One turning vector, and how many steps it has turned:
The counts run from 0 to 773.
[  4.6   7.3  -0.4 -10.1 -12.7 -16.4   9.7 -10.4   1.1 -35.0  -7.1  18.1
  -8.4 -26.3  -4.2 -16.7  -9.7   0.5   4.4 -10.2   8.1  13.1 -11.5  12.3
  30.0  33.9  28.3 -41.5  -5.2  32.4  26.9  -4.2   6.9]	300
[ -1.2   5.4  -6.6  -8.0 -18.9   6.8  -0.4 -13.2  -8.1 -22.0  -6.8 -17.6
  23.3   0.2  27.0   3.5 -17.2   4.0  -3.9   2.6   2.2  11.3 -27.0   4.6
   6.9  27.9  27.5  -8.6 -29.7  55.0  -3.0 -23.9 -17.3]	634
[  7.4 -20.4   4.9   5.4  -3.9  21.7   3.3  -5.4 -19.6 -17.4 -12.4 -14.1
  27.6  -5.9   9.3   2.5 -19.9  -3.5  11.3   0.1 -20.6   3.0 -10.9   2.1
  11.3  37.3  39.1 -18.7 -25.0  48.5   2.7  -0.2   9.1]	244
[-12.6  22.5 -14.1   9.6  -8.8   8.3  -7.5 -13.7 -12.9 -28.8  13.9   4.0
 -10.4  11.3  30.2  13.4   9.8  -6.3 -11.6   9.9  12.2  -1.3 -28.8  19.4
 -23.9  37.5  17.4 -13.3 -18.5  20.0   5.1  -9.6 -15.8]	602
[ -7.5  -0.9   9.6  -7.9  -2.1  12.5  13.1   3.6 -12.5 -21.1  13.5  -3.8
  27.3 -11.8  30.0   0.6 -30.3   4.4   6.9  10.7   7.3  20.7  -7.5  -1.0
  13.8  34.3  21.3 -11.3 -29.6  35.0  18.8 -16.9 -17.9]	755
[ -0.2   6.6 -12.7  13.3  11.2  21.7  -3.0  -4.3  -3.0  -6.1  25.1   6.0
  19.8 -19.6  31.8   0.8 -13.5 -23.6  -1.1  -4.6  -0.3  28.1 -14.9   4.0
  -7.0  32.7  21.8 -10.3 -45.6  19.6  13.0  -5.5  -0.2]	570
[ -4.6  18.0  -7.8 -18.0  -9.3  -9.3   3.2 -32.1   2.1  10.9 -11.7   2.2
  -0.7 -36.6  -8.4 -10.3 -29.6  -1.0  13.8  -1.2  16.1   0.8 -13.6   6.6
  17.7  18.9 -21.9 -29.7 -18.4  21.2   4.6 -34.8 -12.1]	561
[ 20.4  -4.3 -11.0  32.1  17.4  22.7  18.0 -20.3  -2.6 -19.8   9.9  18.6
  13.2 -10.6  32.8  15.0  -7.6  -0.7  25.0 -14.9  -6.6  12.9 -15.5  21.6
   4.3  38.5  10.8 -14.4 -29.3  19.3  13.6  -0.6   9.0]	180
[-20.5  16.1  -0.5  21.6  23.1  21.2  -5.4  -7.9 -18.0  21.2   7.2 -16.8
   8.8   8.6  30.2 -11.1 -26.8  -4.7  11.5  28.1  11.5   8.0 -35.3 -10.2
 -46.5  17.8  -7.0  -4.2 -14.4   6.3  12.9 -22.3 -10.3]	73
[ -5.0  17.8 -25.5  13.1   9.4  12.5  14.0 -21.0  10.4  -6.9   8.1   3.4
  -1.3 -15.2  -3.5 -12.0 -18.0  -1.6   7.7  13.8  -7.5  28.4  -8.2 -12.1
 -22.3  14.7 -18.7 -20.6 -52.4  24.7   7.0   4.2  20.4]	272
[  3.5  -5.0  10.2   2.9   3.6   3.6   4.7 -43.4  -0.7  -3.8 -26.9 -15.7
  14.5 -13.7   3.4  18.5 -18.2   1.8  21.4 -26.8  -7.0 -14.9 -30.9  16.1
  10.0  19.4  18.4 -10.2  -2.0  16.3  -9.0 -11.4  50.2]	543
[-19.8  21.7  -7.7  17.3  37.5   1.6   9.3 -10.3   4.8   3.7   1.6 -16.9
  23.5  -7.6  39.8   2.9 -11.9  16.4  29.1  12.2  21.5   7.7 -23.2  -6.5
  -9.2   2.3  -7.1   9.4 -25.2  16.7  29.1 -28.4 -17.9]	367
[-14.9   8.8  -7.6  -9.8 -26.1  16.9  -4.3  -8.0 -11.5  -2.7  -5.4   1.1
  14.5  -9.5  33.6  28.1   3.6  -6.9  -1.4 -16.5  13.1  -8.6 -23.1  11.0
  -3.8  26.4  16.8 -23.2 -24.5  37.4  -9.7 -31.1 -19.4]	525
[-41.1  11.6  -7.5 -24.7   9.0 -11.0  -6.9  -4.2  -7.3   5.5   5.3   4.4
 -11.3 -31.0  -6.0  -7.8  -8.6 -13.8   0.6 -14.6  22.2  -4.9 -23.7  -4.7
   0.5  17.4  28.1 -43.4  -3.7   8.1   4.1 -22.3   7.7]	517
[  2.8   9.2 -20.9   8.1  10.2  -8.7  13.2 -30.9  17.6 -14.9 -11.8   7.1
   3.5  -6.3  -8.1   7.0 -13.4   9.2  20.5  23.2   1.4  -5.2  -8.0  14.0
  -2.8   9.2  11.3  -3.1 -57.7  26.5  -0.7   6.4   3.1]	655
[-13.6  12.5 -12.3  11.8  26.7 -13.6   7.3  -6.8   8.8   2.4 -31.6 -11.7
 -13.8   1.6   1.1 -36.6 -16.5  18.5  23.0   8.0  14.4  -6.5 -20.2 -20.9
 -11.3  11.3   1.8 -23.0  17.1  15.6  25.2   4.3  13.9]	298
[-11.5  26.4  -8.7  -9.7  -0.8 -29.1  10.0 -12.4  10.3 -17.8 -20.2  -4.6
 -10.0 -20.7  -3.3 -33.8 -18.9  14.9  -0.9   1.7  17.9  12.4 -12.6  -8.6
  10.6  22.2   7.7 -40.1   8.3  25.6  33.3 -11.2   4.0]	299
[ 10.3  -0.1   7.5  25.9  21.7   9.7   8.3 -34.0  -9.0  -9.7 -19.7   0.7
 -18.2  16.2 -17.1 -13.0 -20.9  14.4  36.5  27.5  -1.3  -0.7 -12.9   6.0
 -25.0  16.7  -0.3 -22.0 -27.6  28.7  12.8  22.8   8.2]	176
[  1.8  -5.4 -18.3 -15.2  11.7  13.5   2.6 -31.0  -9.1  -3.1  15.1  -3.4
  -7.9 -15.0  -3.9  22.7 -20.7 -12.9   5.3   6.5   7.0  -8.7 -17.6  44.8
  -7.0  31.4  20.7 -25.5 -14.5  21.9 -26.9   0.8  22.9]	639
[-13.4  15.4 -11.4   3.3  -2.7  11.0   1.9 -11.3 -12.1  -5.8 -34.6   0.1
 -17.9   5.6 -25.7  -2.6  20.9  -9.0  15.4  30.4  -5.6 -18.8 -15.0 -11.2
 -34.7   3.8  15.2 -37.9 -33.8  41.4  -6.5   4.5  11.8]	119
[  9.0 -12.6 -31.4  23.3  21.4   4.1   1.4  -7.7   2.9 -14.5 -31.6  28.4
   7.0   7.0  24.6 -24.8  -7.7   8.5  21.1  -1.5  15.7 -10.5  -4.8 -13.0
  -2.3  18.6  25.1 -15.2 -26.1  17.8  10.8  12.3 -14.1]	3
[  4.7  12.4 -22.6  17.1  32.6  11.3  18.8 -31.8  15.7   1.0  -6.8  12.3
  -0.8 -23.4  -2.5  -9.7  -1.8  -3.7  38.4  -9.8  -5.9   5.4   7.4   1.9
 -12.6  17.0 -14.9 -22.7 -23.5  13.5   5.1  -7.3  24.4]	273
[ -8.3  14.6  -2.8   3.0  32.5   8.4  16.5 -24.4   3.5  25.4   8.2  -0.7
   0.7 -26.8  11.4   5.6 -13.9   4.9  39.1 -11.9   8.7  -4.4  -5.9   7.9
   6.2  17.9 -17.1 -29.3   1.7   3.8  24.1 -34.9   7.9]	274
[ -5.9  10.6 -15.1  24.7  16.6  -5.6   2.3 -35.3  11.7   4.1 -25.0  26.9
  -3.7 -11.2  -3.3  -4.4  -6.6  -6.0  25.8  10.3  -3.5   4.6 -19.9   2.7
 -20.7   5.6   8.8 -19.4 -53.2   7.4 -15.0  27.8   7.7]	470
[ -0.5  13.9  -4.9 -14.2   0.0   0.3  15.6 -33.8  -0.9 -15.5   3.6  13.2
   7.6 -19.4 -10.9 -12.1 -25.9   5.9   0.9   8.9   0.1  30.9 -13.8  28.2
  12.9  32.1  -8.7 -39.2 -21.6  21.6 -13.5   2.4   1.9]	159
[-25.6  15.7  -9.1 -26.2  13.8   0.8   9.5   1.4  -3.0   2.2  -9.0   3.6
   4.3 -33.4 -25.2  -5.9   3.0  -7.9  31.4  17.6   8.2  -1.0   8.6 -11.9
  -1.9   7.1   9.3 -36.6 -38.4  39.3   0.2 -15.3   5.2]	739
[-14.8  11.4  -1.7 -12.4 -13.9   0.0  -4.9  -9.9  -0.8 -29.5   1.0  -5.5
  -4.2 -23.6   3.4  13.9  -0.3 -17.8   4.3 -27.7   1.0  -0.4 -15.1   1.3
  12.4  33.9  35.4 -18.9  -9.8  47.0  13.1 -18.1  12.8]	320
[-13.5  36.7  -4.7  -1.8   4.8  -1.8   2.3 -17.1 -10.1 -10.6  19.2   3.7
 -25.1 -11.8 -20.1  -5.1  17.2 -19.3   6.6  15.7  -3.0  -0.2 -13.9  13.8
 -25.6  26.7  -1.6 -46.3 -17.5  17.2  18.9  -8.6  35.3]	695
[-11.8  16.5  -2.9   5.0   2.1   1.0   9.5 -31.0  -2.2  -3.0 -41.1 -11.6
 -10.1  12.0 -18.5 -12.1   6.0   1.3  26.4  -2.0 -11.6 -17.0 -16.4   6.4
 -20.1  16.0   1.1 -36.2  19.7  23.4  -4.2   6.7  42.8]	120
[-26.0  25.5  -2.9  -0.7  12.9  10.3   6.5   3.2 -20.9   1.3  -0.2  -0.1
  28.9   6.4  12.7 -19.4 -13.2  10.9  19.7  42.9   8.1   4.6  -8.1  -3.5
 -18.8  15.9   2.5 -22.0 -32.1  22.5   4.3 -15.0 -27.4]	259
[ -1.9 -15.9 -38.1   4.2  24.5  16.9   3.5  -6.5  -3.1  -2.0  -3.4 -13.4
  -9.2   7.2  37.5 -13.1 -27.2   4.6   0.0 -14.9  29.3 -11.1 -15.2  -5.9
 -18.1  23.2  27.5  -5.3  21.2  29.3   5.3  -7.7   5.4]	717
[-10.2  -7.3 -14.3 -13.9  -2.6   9.6  -8.4 -21.1   7.5  -8.7  10.8 -29.2
  -4.4  -6.0  15.0  14.3 -39.0  -0.8  -9.2  -9.1  35.2   7.4 -30.7  -1.6
  -1.3  28.7  10.6  -3.0 -13.8  35.1  -0.4 -18.3  -3.5]	142
[-10.9  11.2  10.5  13.8  11.4  25.0  -8.7 -18.8 -17.7  -7.1 -12.7   1.9
 -25.8  10.9  30.9  -0.6  -5.6  -2.7  31.8 -22.1  19.3  -7.4 -20.8   4.4
 -22.3  20.0  12.0 -20.3  27.6  37.6   0.4 -11.1 -22.7]	8
[ -4.9  23.0 -15.6  13.6  30.1 -20.2  -0.2 -14.9   3.7   9.7 -36.4  19.4
   2.5 -23.5  13.5 -31.2  10.1   0.7  29.8   8.1  12.2 -21.8 -12.2   8.1
 -19.4   4.5   2.9 -29.5   8.5  -1.8  -0.6 -11.5  -3.6]	592
[-19.7  24.3   8.2  14.3  -3.5   2.0   5.2 -17.2 -15.7 -16.5  -4.1   9.4
  -5.2  17.1   4.8   1.3 -11.1  17.2   8.0  30.4  13.6  16.6 -33.0  -3.8
 -21.5   8.6  -9.1 -14.4 -41.8  19.1  16.6   0.4 -27.1]	380
[-17.1 -19.1  -6.9  -1.1  23.5  19.0  12.4   3.5 -15.3  -3.1  -5.3 -12.0
  -9.7  -0.9  24.2  -8.4 -27.6   4.4   7.0 -29.4  24.5  -0.9 -28.4 -17.3
   8.5  34.1  23.4 -30.3  33.3  13.1   8.8 -12.6  16.8]	20
[ 13.5  -1.2  -2.3  36.0  15.2   4.5  -4.3 -25.3  15.1 -17.6 -18.9   1.1
 -19.6  -2.5  21.3   9.1 -11.5   3.0  21.4 -29.5  21.3   3.2 -25.9   7.7
  -1.9  16.8  21.7  -0.4   1.8  24.5  23.1  12.2  -2.4]	487
[-18.7  35.4  -7.7  -0.3  13.3  -6.2  10.7  -6.7  -2.1  -1.4  -0.2   3.2
  19.9 -20.1   2.7  -5.5   4.8   8.9  28.0  36.3   5.6  12.3  -6.0  12.3
  -9.5  10.3   2.9 -17.4 -45.6  20.8  20.8 -23.5 -19.4]	368
[-13.2  -1.8 -20.3 -19.3  -8.7   5.1  -0.3 -17.0 -20.2  -8.9   2.7  -8.6
  10.9  17.2  31.4  11.6 -26.0  15.0  -6.6  13.8  23.1  -0.8 -29.4  23.7
 -14.5  23.4  11.0 -13.3  -6.8  31.5 -15.2 -19.3 -26.1]	436
